One turning vector, and how many steps it has turned
The counts run from 0 to 1033.
[  2.1 -15.8 -11.8   2.6 -12.3  38.9 -19.5  35.6  24.2 -14.4  29.1  -5.6
 -15.3 -11.8   5.8  12.3 -26.7 -19.1  -1.1  10.6  -8.4  20.7  -1.1  -9.6
  12.3 -13.0  11.0   1.3  15.7 -10.2   1.2  15.3  -1.4  -7.0   4.8 -11.9
 -16.9 -15.0 -13.7   3.9 -10.6 -30.6 -18.3 -10.0 -16.4  19.7  38.4 -19.3
  -0.1  10.4   3.0   9.4] | 683
[ 11.9   5.7 -21.8 -11.0   6.3  26.3 -13.8  19.8  -2.6  -9.5  34.0   6.4
  12.4 -18.5  14.0 -17.9  29.4  -2.5 -14.4   1.0 -27.3  10.9  -8.6  -7.9
  -0.3  -9.8  27.3 -10.1  22.7 -27.2  15.1 -18.1   9.3 -18.3   3.7 -12.3
 -16.8 -14.6  -3.1  -1.6  20.3  -6.1 -17.2  12.4 -28.0   8.8  30.6  -9.5
  -7.8  22.0  -3.1  -4.5] | 882
[  4.7  -7.6  -4.3   8.5 -19.3  36.8 -27.0  22.2   9.4 -16.2  28.1   7.4
 -10.5 -15.1  18.8  -4.5   2.3  -7.0 -11.6   3.4 -11.9   6.2 -19.1   4.3
  -8.5  -8.7  35.9  -1.0  28.3 -16.8  27.9   0.7   2.6  -0.6   3.1 -14.1
 -22.0  -4.8  -5.5  -5.7   4.1  -7.9 -15.8   8.2 -47.5   1.3   9.3  -4.9
   1.4  17.3   8.9  16.7] | 655
[ -0.6  13.9 -11.9 -24.7   0.2  34.7   3.7  15.4  15.4  16.8  35.0   4.5
   9.6  -0.4 -15.6  -4.8  23.2 -12.1  -8.8   5.6  -4.9   0.9 -12.4  35.8
   2.1   2.2  23.0 -16.2  14.8 -26.8  12.9  -5.2  10.1 -14.3   1.6  -8.2
 -22.7 -11.9  -0.1  -5.8  -6.8   1.5 -19.6  17.0 -48.4  11.8   5.5  -6.8
  -2.3  12.0 -20.8 -13.7] | 619
[  2.8   5.0   3.1  -4.5 -21.2  29.4 -38.7  32.2  13.9 -15.2  23.0   9.2
  -5.4 -22.3  15.3  15.1 -12.4 -16.2  -9.1  14.5 -13.9   2.7 -18.2   5.8
  -6.5 -11.3  25.7  -3.1  18.8 -27.3   7.9   2.1  -2.5  -0.5  14.0 -16.6
 -14.2 -24.6 -11.3  -3.7  11.9 -26.8 -16.5  12.3 -36.6  13.8  12.0  -3.3
  13.2  10.9  -9.4   0.7] | 522
[  5.1   9.5 -18.2  -9.5   8.8  50.9 -10.8  24.0  12.1   4.3  16.9   1.0
  -2.4   4.5 -19.7  -5.0   5.2 -15.6  -4.0   9.5  12.5  12.6 -15.9   7.2
  -0.6   4.0  23.0  -7.7  23.7 -13.0  22.9   8.2   6.7 -14.7 -18.6   6.3
 -23.7 -11.8 -20.5  -7.6 -33.4 -22.7 -26.3   3.7 -17.1   6.8  24.9  12.4
  12.2  25.8  -4.2 -13.3] | 700
[ 16.2  -1.1 -12.2   6.2  -9.0  43.3 -25.4  29.6   2.8  -3.1  37.6  -1.8
 -10.7 -20.0  17.9 -15.5   3.8 -11.7 -12.6   1.7 -21.5  15.8  -0.7  -6.6
  -2.0  -6.1  26.1  -7.9  23.0 -21.5  12.5 -17.3  -9.5  -1.3  19.3 -21.2
 -18.3 -16.0  -0.3  -2.4  18.4 -12.3  -8.1   7.7 -30.1  14.9  26.5 -14.0
 -13.9   0.7  -0.7   4.1] | 354
[ 24.9  11.9  -8.9 -17.9  -5.8  42.7  -9.6   7.5  16.2   9.1  12.6  -8.3
  -2.3  11.4 -21.1   2.9   3.3 -15.0  -5.1   1.1  11.8  17.2 -15.4   1.2
   3.5   3.9  20.4   1.1  20.3 -22.2  -5.6  -8.0   1.1 -19.7 -17.5   4.6
 -24.6 -18.6 -34.9  -4.6 -28.7 -20.2 -11.0  12.0 -33.2  27.1  21.1   8.0
   1.6  29.5  -8.5   1.8] | 130
[ 14.1 -14.4 -13.4  12.1  -9.1  35.2 -11.8  29.7  10.9  -7.1  38.3 -11.2
  -9.0   0.2  17.9  -2.8 -14.0 -23.9  -6.6   4.9 -17.3  15.3  14.3  -8.0
  10.6 -12.4  17.1 -16.1  10.3 -22.6   9.8   7.1 -11.5  -2.1  16.1 -17.9
 -20.0  -8.4  -0.3  -0.1   4.6  -7.1  -8.6  -4.6 -38.1  11.9  26.3 -18.9
 -13.6  -2.4  -4.2   1.9] | 67
[  3.7   0.6 -19.0   2.9  -0.4  24.2 -19.0  31.6   5.7 -11.3  36.1   4.9
   2.8  -6.6  16.2 -19.7  17.8 -17.3 -17.7   3.6 -18.5   1.8  -8.2   7.4
  -4.3 -11.6  43.3 -12.2  15.3 -24.5  35.3   9.8   0.4 -15.3  -4.9 -20.4
 -13.4  -7.0   7.2  -4.9   2.0   0.6 -15.3  12.5 -40.2  -7.5  15.8  -7.6
   2.6  16.8   1.3   0.0] | 193
[ -7.6  -8.7 -13.5 -13.5  -9.4  31.4 -13.6  15.3  24.1 -19.4  26.1  14.6
   8.5 -15.9   4.8   1.8  -0.3 -11.3 -15.2   7.8 -11.9  12.6 -21.8  -6.8
   5.4 -14.4  37.3  -3.2  14.0  -3.7   3.1  33.7  12.9 -23.0  -5.9 -16.5
 -18.3  -3.8 -15.7   5.6  -3.4 -19.9 -24.0   1.9 -25.9   6.8  25.7 -16.4
  11.7  31.0   6.2   5.3] | 850
[ -2.8   3.1 -19.9 -14.9   1.2  22.5 -26.4  32.0  19.7 -18.1  27.5  10.7
   9.9 -16.6   5.4  -4.3  12.9 -12.5 -10.6  15.4 -21.4   7.2 -19.4  -3.6
   1.2 -12.2  38.4 -12.0  13.0 -16.3  15.1  10.0   5.4 -16.4  -3.1 -20.4
  -3.6 -18.1 -11.3   0.2   2.5 -25.1 -26.2  11.6  -9.6   4.6  34.6  -7.9
  16.3  18.7   1.5  -8.0] | 856
[  6.5  -2.0 -19.0 -16.7  -1.2  34.3   1.0  13.1  32.6   1.3  22.0  -6.9
   4.7  15.2 -22.6  -5.2   7.7 -15.0  -4.6   0.3   9.4  17.2  -6.5   0.7
  15.8  -2.3  27.4  -7.1   8.4 -10.4  -3.7  23.0   8.4 -28.6 -21.9  -0.7
 -22.0   2.3 -20.2   2.0 -36.6  -5.0 -10.4  -2.4 -26.6  17.2  20.9  -9.1
  -5.3  24.8  -4.6   2.4] | 859
[ 19.8   7.5 -30.1 -11.0  17.4  41.4  -7.4  24.8   9.9   8.1  22.1 -10.6
   4.1  14.3 -14.0 -19.6  17.2 -17.9  -4.2   4.1   4.5  12.7   1.5  -3.8
   2.5   2.0  28.6 -12.1  21.9 -20.4  17.6  -2.4   1.8 -23.2 -18.6   4.4
 -16.0  -7.5 -16.4  -4.6 -27.9 -11.1 -18.8   4.3 -14.2   8.5  28.6   8.2
   0.7  25.3  -1.6 -10.6] | 720
[  7.4  -5.3 -25.2  -5.7   0.4  47.2  -7.2  22.4   8.9 -10.1  17.7  10.1
   0.0  -3.1   8.8 -13.6   2.1 -10.5  -9.0  -0.8  -3.7   9.5 -18.9  -8.5
   4.2 -13.2  31.3  -6.4  19.7  -2.2  17.0  36.9   4.9 -15.8 -14.2  -3.3
 -24.5  -0.1 -15.7   2.2 -13.6 -18.0 -29.0  -5.2 -20.1  -2.9  35.6  -9.1
  17.4  30.3   9.6  -6.5] | 849
[ 17.0  -5.9 -17.2  -2.3  -7.5  23.2 -16.0  26.9  15.1 -14.0  29.4   4.2
  11.9   3.7  13.2 -19.9  15.3 -24.1 -15.5  -0.5 -10.9   9.3  -4.9  -8.1
   1.5 -14.4  50.5 -13.9   2.2 -18.7   9.3  34.8  -4.0 -22.4 -11.8 -14.5
 -12.4  -1.3  -8.5   5.9  -2.3  -3.7  -8.5   8.8 -37.3   0.0  21.1 -15.2
   4.1  21.2   1.8  -5.6] | 1024
[ 12.3  -0.5 -27.3  -3.5  12.6  46.9  -3.6  16.4   3.5  -1.3  16.0  -8.0
  -0.5   5.6   3.1 -12.4  -0.8 -11.8 -11.0  -3.5   1.9  11.5  -3.8 -11.5
  11.6  -4.0   9.6  -7.6  25.4 -18.2  17.1  -0.1   8.1 -15.7 -16.6   5.2
 -28.5  -3.7 -12.1  -4.9 -21.3 -23.6 -26.3  -6.4 -24.6   5.0  35.5  -2.3
  15.4  36.3   0.2 -13.2] | 145
[  5.0  -3.2 -15.9   4.7  -5.2  41.5 -36.0  40.4  13.7 -11.6  27.6  -0.6
 -16.6 -12.4   5.1  -2.0   2.1 -12.6  -1.0  12.6  -9.4  21.1  -6.2 -12.1
  -6.6  -7.8  30.6  -3.9  19.0 -11.3  13.8  -3.1 -10.3  -2.7  -0.2 -12.5
  -6.6 -21.6 -18.1   3.2  -6.3 -30.6 -15.6   2.8  -2.2   4.2  36.3   1.9
   1.1   7.9   9.0   1.9] | 113
[ -6.2  -8.5 -15.7   5.1  -8.1  35.2 -16.9  28.0  14.8 -16.0  40.7   6.1
  -9.1 -15.9  10.8 -11.4  14.9  -7.9 -15.6   4.7 -19.6  10.2 -14.2   9.8
  -3.4  -8.7  33.3  -8.5  20.4 -15.4  29.8   9.0   9.8  -6.2  10.3 -22.7
 -12.2  -8.8   6.1  -2.1   6.4  -1.9 -16.3  10.5 -39.9   1.0  10.6 -13.0
  -8.2   6.9   7.8   8.9] | 635
[ 19.4  -6.0   2.7  11.0 -27.1  48.6 -26.8  16.8  10.5 -13.1  20.3   4.7
 -12.6 -14.4  13.8  -4.2  -8.1 -16.9  -6.8  -0.8  -2.0  15.2 -18.1   4.1
  -6.1  -4.5  44.3   1.7  20.0 -10.9   5.7  19.2  -6.1  -0.4   1.9  -7.5
 -22.5 -11.0 -23.8  -1.2   1.3 -10.9  -6.2   7.4 -52.8   8.7  10.4  -5.1
  -1.0  11.2   9.5  11.2] | 803
[ 17.7   1.6 -10.3  -2.3 -11.5  36.2 -10.7  34.9   8.0   9.3  30.3  -4.4
   2.7  -5.8  11.4  -3.5  -2.7 -28.0  -9.3   2.6 -15.2  13.2   7.3  -1.5
   5.5  -6.1  20.1 -24.3   4.2 -31.6  -5.5  13.5 -22.1  -5.6  17.7 -18.9
  -8.4 -19.3  -3.8   4.3  10.5  -9.7  -6.3   3.9 -30.7  19.3  35.1 -15.3
  -7.0  -4.5 -18.4 -19.0] | 904
[ 10.1  13.7  -3.9 -14.2 -12.2  43.6 -12.8  12.8  19.0  11.1  20.6  -5.1
  -9.9  -0.6 -25.2   5.9   4.4  -9.9   0.9   8.4  14.5  19.1 -24.8  21.1
  -2.9   5.8  25.3   2.4  21.0 -13.0   9.2  -6.1   4.2  -9.6 -14.9   1.6
 -23.4 -15.4 -28.5  -8.4 -25.0 -12.0 -10.4  10.4 -34.1  21.6   1.3   5.9
  -2.5  17.4  -5.3   4.1] | 110
[  8.8   2.7 -14.3   3.5  -5.1  32.5 -21.3  20.7   7.2  -8.4  34.4   0.4
  -8.8 -20.0   7.9  -9.0  17.4  -1.7 -14.2  -0.1 -21.0   6.4  -8.8   9.7
  -4.1  -4.6  18.3  -8.6  27.2 -23.9  29.7 -29.5   8.8  -3.9  12.4 -19.5
 -23.7 -15.7   6.0  -6.1  11.8  -6.9 -19.0  13.4 -41.5   7.6  10.3  -7.8
  -9.8  13.0  -1.0   8.7] | 353
[  7.7   4.1   2.6  -7.9 -20.0  24.2 -29.7  28.3  28.0  -1.9  32.4  -7.3
  -6.5  -5.1 -12.6  21.7  -4.5 -16.8   0.3  16.4  -6.1  15.0  -4.2  14.3
  -0.5  -1.7  20.0  -4.7  14.2 -26.2  -1.9 -21.9   2.2 -11.3  10.1 -16.2
 -14.7 -23.2 -19.7  -5.5  -7.7 -15.4  -4.9  19.5 -29.6  30.6   8.3  -5.4
 -10.7   5.2 -13.6  19.5] | 805
[  9.1   7.9 -26.7 -13.7   9.2  24.3 -22.9  29.7   6.9 -10.4  24.5   5.9
  14.2 -12.5   6.2 -19.7  26.1  -7.6 -17.0  11.5 -23.5   5.9 -17.3  -8.4
   1.3  -9.1  24.7 -12.2  18.9 -25.8  21.4 -16.1   6.0 -17.9  -4.3 -14.2
  -7.2 -16.5  -5.8  -1.8   4.1 -21.2 -19.4  16.7 -10.6   4.1  30.5  -0.9
   8.8  24.6  -2.0 -13.8] | 728
[ -0.4   2.1 -25.3  -9.2  12.9  22.5 -14.6  26.1   3.3 -13.6  28.3   2.7
  15.6  -2.3  18.8 -12.2  13.9 -11.8 -19.6   5.1 -21.4  -1.8  -6.1  -6.5
   9.6 -13.0  21.5 -19.3  17.9 -30.4  29.3  -8.1  14.6 -26.8  -6.0 -15.2
 -18.9  -9.6   3.6  -4.3  -7.7 -16.1 -26.3  12.1 -27.4  -3.5  23.1  -7.3
  13.5  32.2  -4.2  -9.3] | 594
[ -7.5  13.4 -14.7 -26.3   3.3  24.3  -3.5  22.1  29.3  10.9  38.2  -2.9
  15.3  -0.8 -23.8   5.3  18.1 -20.0 -10.1  12.9 -11.0   9.3  -2.6  22.1
  11.8  -5.4  16.4 -22.5   5.3 -34.0   1.1  -4.6   6.0 -27.2  -2.1 -18.8
 -14.6 -14.2  -3.0  -3.3 -10.9 -10.9 -18.7  15.9 -26.3  18.4  14.7 -14.0
  -3.8  12.9 -26.6 -15.6] | 317
[  4.5   5.6 -14.2   0.5  -3.3  43.0 -30.5  28.3   6.3  -5.8  34.3   5.4
 -15.0 -23.3   5.2  -4.8  14.9  -9.0  -4.0  15.2 -17.7  14.0 -15.7   5.8
  -8.7  -2.1  24.5  -5.9  29.7 -19.6  26.8 -26.4   0.4   5.3  12.3 -18.3
 -15.2 -23.1  -2.4  -2.1  14.4 -17.4 -18.3  14.3 -23.3   8.9  19.5   0.9
  -9.4   3.0   2.9   4.9] | 795
[ -3.9  -2.2 -14.2   1.1  -2.2  32.1 -21.4  31.9  25.4  -7.9  36.6 -15.5
 -15.9   0.7 -14.7   4.0   4.3  -9.1  -0.8  14.3  -0.6   6.7   1.0  11.6
   2.3  -0.2  17.0  -5.0  22.9 -26.6  37.5 -32.5  14.6  -7.1  -4.0 -17.1
 -21.7  -7.0  -3.3 -10.3 -18.9 -14.1 -16.8  11.0 -30.2  10.6   4.0   3.2
 -12.4  15.8  -4.0  24.0] | 800
[  4.1   6.1  -7.4 -17.9  -9.2  13.7 -22.5  30.8  23.4  -6.9  36.5   7.4
  17.5  -2.6   0.2  -1.6  16.8 -17.6 -17.8  10.2 -14.7  11.2 -13.2   5.5
  -1.1 -11.7  47.4 -15.8   0.0 -24.0  -0.1  20.3  -5.6 -28.0  -0.1 -17.1
  -4.3 -13.3  -9.9   2.2  -0.5  -5.0 -10.7  17.4 -29.8   6.6  17.0 -12.5
   4.4   8.0 -10.3 -14.8] | 34
[-10.2  -3.2 -12.3  -5.2 -11.5  16.4 -13.7  37.8  29.1  -6.6  41.8   1.1
   7.3   0.1  -0.2   2.4  10.3 -25.4 -14.6  12.4 -16.6   6.6  -2.1  17.3
   6.4 -11.7  32.5 -21.9  -7.3 -24.9  11.1  21.2   2.0 -20.6   2.3 -27.2
  -7.4  -8.1   4.4   4.7  -1.0  -5.3 -11.2  13.2 -31.5   7.1  13.7 -21.2
  -9.3  -0.1 -13.5  -0.3] | 476
